Rows swapped in pairs by one turn or mirror: which row each one swaps with
dokir: [-10 -18 -10  -9  -8  10  -1 -12  -4  -6  -7  -6   0 -14  12  18 -26   4]
Lam: [ -5 -17 -10  13   6   6   7 -18 -26  16 -14   5   2 -10  10 -13  -8   1]
naza: [  7 -21  -4  15  -2  16   3 -24   6  -4  27 -10   3   4   9 -11 -19  -6]
dem: [ -1 -18  -2  15   7   1   7 -19 -28  12  -8  11   0 -14   4 -17  -6  -8]
Duzit: [ -4   7  13  -6  -5   6 -18 -19 -17  20  37  10  -8  12  12  -5  -8 -18]
pes: [  3 -21  -2  17  -4  20   3 -22  -2  -3  23  -3   4  11   8 -19 -14   2]
vab: [ -6 -30  -5 -22  -7   2 -14 -18   0   3  -6 -17  -6  -9  12   5 -16 -17]
zasu: [ -5  14   6  -2  -8   5 -25 -23  -2  22  30  12  -7  10  12  -8  -8 -14]
sifi: [  3 -27   5  10   2  16   5 -25  -9  -2  31 -10   4   5   8  -5 -16 -11]
tupef: [ -7 -26  -2  13   1  13   6 -29 -10  -2  27  -4   4   4  12 -21 -15  -6]
meka: [ 14  21  12   2  -9 -14  -2 -17 -31  -2   7   7   5 -14   8  -3  -1 -18]
pavo: [ -2  13  16 -11 -14  -4  -2  -5 -14 -17   0   3  -7   6   0  -4  15  -5]
lebam: [ -1  16   9 -13 -22   6 -14  -5 -12 -11   1  18  -8  -4   4   7   4   1]
Ser: [ -9 -23 -18  -1 -11  -1  -1 -28  -4   4  -9 -12  -6  -1  17  16 -14  -1]
dek: [ 14  10   3 -17 -16  -9 -11  -1  -8 -12  -6   4  -1   1   3  -4  14 -10]
Vone: [ -4   8   5 -10  -3  10 -22 -18 -12  14  39   5  -6   4  23  -6  -7 -17]
sefuz: [  6  10  10 -14 -12  -3  -3  -2  -9 -18  -1  15 -12   4  -3  -2  10 -16]
fevum: [  7  11  -2 -15 -21 -10 -16  -2 -10 -16   6  19  -3   3  10  -5   6  -1]
dep: [ -7 -24  -7 -17  -1   2  -2 -19  -6   6 -12  -9  -9 -18  20  12 -20 -13]
pof: [ -9 -22 -12  13   7   1  -5 -19 -27   9 -14   3   4  -5  -2  -1 -20 -14]
desuk: [  5 -19   2  17   5  17   4 -26  -2  -8  27  -7   9   1  16 -11 -13 -11]
vuv: [  8  18  -2  -8 -10 -12  -4 -11  -8 -18  -5  20  -8   6   2  -4   0 -11]
moti: [  3  12   4 -16 -12   0  -7   3  -9  -9  11   4  -5  10   5  -9  22  -8]
gumo: [ -8  13   4   0   2   8 -24 -17 -11  19  31  14  -7  12  18  -8 -13 -19]
leta: [  3 -26   4  16   4  19  -1 -17  -3  -7  24  -2   6   5  15 -18 -15  -8]
Rulag: [ -5 -22 -18 -11  -8   4 -14 -17  -2  -4 -11 -10  10  -7  17  13 -21  -9]
Buzoz: [  6   3   9 -23 -16 -12 -10  -1  -4 -15  10   5 -14   5   1 -10   7 -12]
Fimir: [  1 -17 -14  -7  -6   5  -9 -30  -6   2 -21  -3  -4 -15  22   7 -20 -13]
fozi: [ -7  19   7  -4  -9  10 -18 -24 -15  15  32   3   0  10  13 -10 -12 -27]
Nuzi: [ -3 -23 -17 -17  -3  -5 -10 -11  -4   8 -17 -11  -1  -9  15   6 -14  -4]
vibam: [  8  18   0  -6 -27  -6  -7 -13 -12  -8   4   8 -13  11   7   6  10  -8]
Fon: [  8  32   5   3  -4   0   3 -12 -22   8  -2  -2  12  -5   5   0  -3 -21]
gozif: [-12 -19  -8 -13  -5   6  -4 -12 -15  10 -12 -20  -9  -9  20   9 -21  -7]
fivat: [-11 -23  -7  12   5  -6  -5 -18 -24  14 -11  14  -1  -9   1 -12 -10  -8]
zuto: [ 14  21   8   6 -10  -9  -1 -13 -21   0   3  -4  10 -15   5   1  -9 -31]
tez: [ -5  20   7  -4  -8   8 -19 -25  -4  22  29   1   1   9  19  -3 -16 -13]
Fev: [ -8  16  12  -4   1   4 -23 -16  -6  17  31   7   1   7  20  -6 -15 -21]
bilis: [ -3 -23  -3   8   9  20  -1 -19  -2 -10  32  -6   6  10   7  -9 -10 -11]
Kivim: [  7  23   7   4   2  -4   1 -15 -24  12   0   1  10 -10   1   1 -11 -31]
tuneb: [ -9 -24 -15 -15   1   9  -5 -11  -4  11  -2 -23   1  -7  22   6 -10  -9]

Fon pairs with Lam
Fimir pairs with vuv
Rulag pairs with fevum
tez pairs with pes
dep pairs with sefuz

Rows swapped in pairs by one turn or mirror: which row each one swaps with
Depif: [-11  27  -3   8  10   4  15   1   6 -16  -8  -1 -14   6  -4 -15  31]
pataz: [ -6  -6  -7 -25  36 -16   5  -6  -6  -6   4   0  -5   2   2 -11   7]
vuvi: [-29 -18 -11   7  14 -10   4  -5  -7  17   1  15   2  -2 -17  -4   8]
ruleb: [ -3 -10  -4  16  18  17  14   3   1  -8 -15  -7 -12 -11  -2 -23  10]
bikin: [ -8  -3  -7  -8   1 -16  -7 -12   0  23  19  -8  -1   3  -4   7  14]
fetid: [  6  -1 -14  19  -3  -3   8   1  12  -9 -12  -6 -18   6  -4   2 -11]
suvol: [ -3  -4 -12 -11  23  -4  12  -5  -2   1  21   2 -17 -22 -22   3  -6]
Dofi: [-25  -9   1  -7  15  10  -5  -2  10  -4 -22 -13   4   2   9  13  11]
sobef: [ -2  15 -17  -5   8  11  -4  30   2  -4 -18   9  -5  -9  -7  10  11]
Mov: [ -8 -17 -13 -11  17   7  21 -10  -2  -1   8 -16 -20 -13 -30   0  10]
kasak: [ -4 -10 -12  -9  37 -10  10  -2 -11  -8  19   2  -5 -10 -14 -10   7]
dinu: [ -2   9  -3   7  13   3   8   4   5   4  13 -22 -16 -12  11  18  30]
narab: [-20  13   4  -5   2  10   4  22  -7  -2 -20   9  -3   3  -7  21   3]
rus: [-14  28  -8   6   8   2  15   2   7 -18  -6  -2 -19   4  -4 -14  28]
fezo: [-10  -8 -19  -7  20 -17  14   7   5  17  13   4   5  12  -2  20   6]
nedu: [-17  16   2  -4   1   9   4  25  -4   0 -21  10  -3   1  -9  19   8]
konus: [-15 -18  -6  12  16  -4  17  -5  14   8 -14  17   2 -11  -5 -12  12]
Pige: [ -7  -3 -18   1  22  -9  14  -1  11  21  15  -2   4  20  -4  13   9]
Dosu: [-15  -2   8  14   0 -10   6  11   8   3  -6  -9  -8   9 -30   8  -9]
Pumol: [ -1 -11  -9  16  16  18  10   1   5  -4 -10   1 -10 -11  -6 -25  10]
veti: [  4   8 -25  -4  12 -16  -5   9  15 -23   1 -11   1  -9  -8  -2  19]
zazu: [ -1   0 -10 -15  24  -1   9  -4   1   0  21   8 -16 -23 -20   0  -4]
sof: [-14 -14   1 -11  23 -13   4  -5 -16 -17 -12  -8  -4   4  12   4   4]
por: [-16  26  -2   9   6   3  16   0   7 -12  -5  -8 -20   8  -5 -13  28]
velek: [-20 -15  -6  -9   9 -10  -4 -11   3  18   9  11   8  12 -12   2   7]
bov: [-26  -8   8 -10  20   6  -7  -3   5  -6 -15 -17   4   5   8  17  12]
Kav: [ -1 -10 -23  -7  15   2   2   1   7  25   7 -13   2   9   2  14  13]
nase: [ -5   1   3   1   8 -17   3   4  14 -11 -17 -19  -2 -19 -12  19  25]
Mutam: [-10  25  -7   7   9   2  16   0   9 -16  -5  -1 -15   0  -2 -18  32]
muli: [-17  16   2  -3   5  13   3  21  -5  -5 -22  11  -2   2  -9  19   7]
Fepub: [-14  15  -4  -7   3  12   2  27  -3  -4 -21  10  -2  -4  -8  18   7]
Fefe: [ -5 -16 -13 -12   6 -14  23  -8 -11  -5  13  -1 -12  -5 -27  -9  16]
miva: [ -1  -3  -5 -17  30 -12   9  -9 -19  -6  17   0 -12  -6 -14  -4   1]
Nenor: [-13   0  -3  -3   2 -12  -9 -12  -4  23  21  -5  -2   4  -4   7  16]
zili: [ -4 -16 -13 -17   9  -4  15  -5 -15 -11   8  -4  -5 -10 -33   1  16]
famif: [-24  21   5   7   6   1  11  -3   8  -8  -7 -15 -24  14 -15  -6  23]
Fovur: [-15  16  -1  -3   0  11   1  28   0  -4 -19  10  -4  -2  -8  18   8]
puv: [-13  26  -1   7   5   1  14   5   9 -18  -5  -6 -20   6  -6 -12  28]
kizu: [ -1  -5  -2  -9 -13  21  13  -1   9   2   0   2 -25 -12 -11  15   1]
nir: [-18  -7 -13  -3  11 -13  -1 -14   6  24  11  15   7   0 -13   5  12]
getu: [ -3  12  -2   2  15   3  12   8   4   1   9 -20 -15 -11  12  21  31]
difu: [ -4  -3  -6  -3 -16  22  16  -1   9   3  -2   5 -25  -8 -11  10   4]

zili pairs with Pige
Kav pairs with Mov
veti pairs with Dosu
Fefe pairs with fezo
famif pairs with sobef

Rows swapped in pairs by one turn or mirror: which row each one swaps with
gir: [ -7  10  -3 -10   7  -3 -22 -18  -2  16  -2  -9  10   1  13  -4  -3  28
  10]
bifup: [-14  -7   8   4  10 -19 -11   6 -24  21  12   3 -23  -4  -3  -9  -6  29
 -22]
zun: [ -9  -5  -7  -6  -1 -12 -37   1   2  25   7  -9 -40 -11   9   3 -19   8
 -17]
pabof: [-11 -11  16  18  -5 -30 -17 -11  -3  37  22   8  -4 -14  17  -2 -12   3
 -10]
Fubu: [ -5  -7  -9 -14   1 -21 -17 -12  -4  37  -6  16 -27   1   7  16   6  21
  18]
suriz: [ -9   3   9  10  10 -22  -8  -5  11  12  -2  12  -8   5  -2  -7  -9  34
   3]
Zab: [ -8   6 -19  11  10  -3 -24  22   9  28  14  20   0   3   4  12  -4  -4
  -4]
Selo: [ -7   4   6 -11   8   1 -27  -4  -9  15   3  -8   1   2  10   0   3  37
   4]
Leme: [  2   0  16 -16  -7  -9  -4 -13   4  22 -15   3 -12 -10   5  -8 -24   5
  -4]
gebe: [-12  12 -15  17   8 -36 -19   3 -18  29  13   8  18  -5   4   5  -7  21
  -1]
fazag: [ -4  19  -5   2   7  -5 -23   9   7   6   1   2 -14 -18  -4   1 -23   0
 -17]
gabu: [ 12 -26 -20  -1  -9 -26  -4  16 -19  25  -9  -3  -8  -2  10   2  -8   3
 -16]
mefe: [ 23 -17 -15  -2 -10 -26  -3  14 -13  30 -10   2 -11   3   8  -3  -8  -2
  -5]
kom: [ -9  -7 -27  -2  -2  -2 -32  15  -2  35  12  16  -6 -20   8   3  -1 -12
  -1]
befiv: [ 18 -19 -16   0 -13 -26   0  16 -16  27 -12   2  -8  -2  10  -2  -8   0
 -12]
novu: [-10  -7 -16  -4  -4  -5 -38   3  -2  31   8   4 -10 -19   3  -1   1 -22
 -10]
raked: [ -8  -1  12  -6   4   0   1  -9 -11  27 -10   1   3  -4   6   0 -31  -2
  -6]
Zit: [-25  -8   7   0  14 -20 -15 -11   3  27  26  -2   3 -22  12  -6  -5  21
   8]
kopu: [-10   1   4  26  -8 -25 -17   7  -5  33  15  12  -7  -9  16   3 -12 -10
 -21]
dos: [ -5 -11 -15 -11 -12 -23   1 -11  -9  42  -9  13 -22  -2 -10  -6   1   1
   3]
topor: [-17  -2   5 -12  16 -17 -12  -4   9  18  16  -7  11 -25   0  -9 -13  22
   2]
vegum: [ -5  13 -19   9   5 -34 -10  12 -12  38  13  -6  18 -11   5   9  -9  27
  -4]
vepe: [ -8  -6 -19  -6 -16 -28   6 -11 -11  40  -6  11 -13  -6  -7 -10   0   3
 -10]
lufe: [-10   4   6   5   4 -24  -7  -5  12  15  -2  15 -13   7  -3  -4  -9  35
   5]
lufem: [ -9 -14 -11 -10   0 -15 -32  -1   0  22   8 -15 -37 -12   8   5 -18  12
 -17]
Muti: [ -1  -9 -13 -19  -5 -16  -9 -12  -8  45 -11  17 -26  -6  -1   4   4  10
  11]
bedof: [  1  16  -3  13  13 -24 -21   4  10  22  -3  -5  19  -4  14  18 -10   1
 -10]
bos: [ 16   4   1  12 -13 -33   1  -7   5  27  -4   8 -12   4  13   3  10  11
 -13]
Finu: [-14  -1  -9  -7  -3  -4 -37  -5  -7  20   5  -2 -12 -21   5  -3   5 -17
 -14]
tapi: [-17   2   1  -1  -1  -8 -39 -12  -3  17   3   2 -16 -12   2  -5   5 -14
 -16]
momut: [-11  -9 -10 -12   5 -12 -33  -5   0  22   7 -15 -35 -13  12   2 -24  13
 -15]
berir: [ 11   4 -17   5   4 -33 -10  11  -9  41  15 -18  11 -13  12   3 -16  16
 -18]
Gep: [ -3  -2  11  -3  12  -2 -21   2 -19  14   5 -10 -17   3   8  -8  -4  33
  -5]
fikud: [ -9  -9 -12 -12  16 -21 -23 -20 -11  20   8 -12 -25 -22  18  10 -13  24
  -6]
zape: [-15   0   2   7  16 -23  -2  -4 -18  32   7   1  12  11  14  17   8  12
 -12]
Fer: [  8  -2  -8  -7   3 -16  -6   2  -3  33   3 -30   8 -18  20   3  -8   5
 -20]
Zev: [ -4  -2 -18  -1 -14 -31   9 -10  -4  37 -10   6  -3  -7  -7 -12  -5  -5
 -10]
buni: [ -3  -3 -10  -4   1 -12 -38   5   4  27  13  -6 -39  -7   6   0 -20   5
 -12]
gizib: [  3  13  -6  12   9 -21 -24   9  10  21  -2  -5  19  -7  16  20  -8  -3
  -7]
datos: [ -5  -8 -33  -4   2  -5 -27  20   3  28   8  14   9 -17   8   6 -10  -4
   5]
Biti: [ -8   4  -8  -3  12 -15 -30 -12   0  31   0  10  -7   3  22  32   0  17
  12]
filos: [ -6  -6 -30  -1   4  -9 -19  16   1  31  13  20  16 -13   5   7 -17   6
  13]
Risit: [ -6  -3  -3 -12   7 -14 -25 -17  -7  33   0  14 -16   2  13  22   4  20
  22]
dodil: [-12  -2   0  -8  19 -13  -1  -6 -21  34   0   6  24   4  10  15  -8   7
  -8]
tatu: [ -6  -8 -22   1   5 -17 -10  13   4  20   4  23  12 -13   5   2 -18  23
  18]
laz: [  2 -23 -29   4   8 -17  -2   7 -24  17   5   6   9  -6  21   1 -10  14
 -18]
bepi: [ 14 -25 -18   4  -7 -30  -2  14 -21  25  -7   2  -5  -1  16  -1  -7   6
 -14]
kuveb: [ 11   2   2 -16   5 -26  -9  -7  14  31  -7  11 -16  -6  -1   9   3  15
  20]

kuveb pairs with Zab
dos pairs with novu
dodil pairs with Zit
Muti pairs with kom
bedof pairs with suriz
gabu pairs with lufem

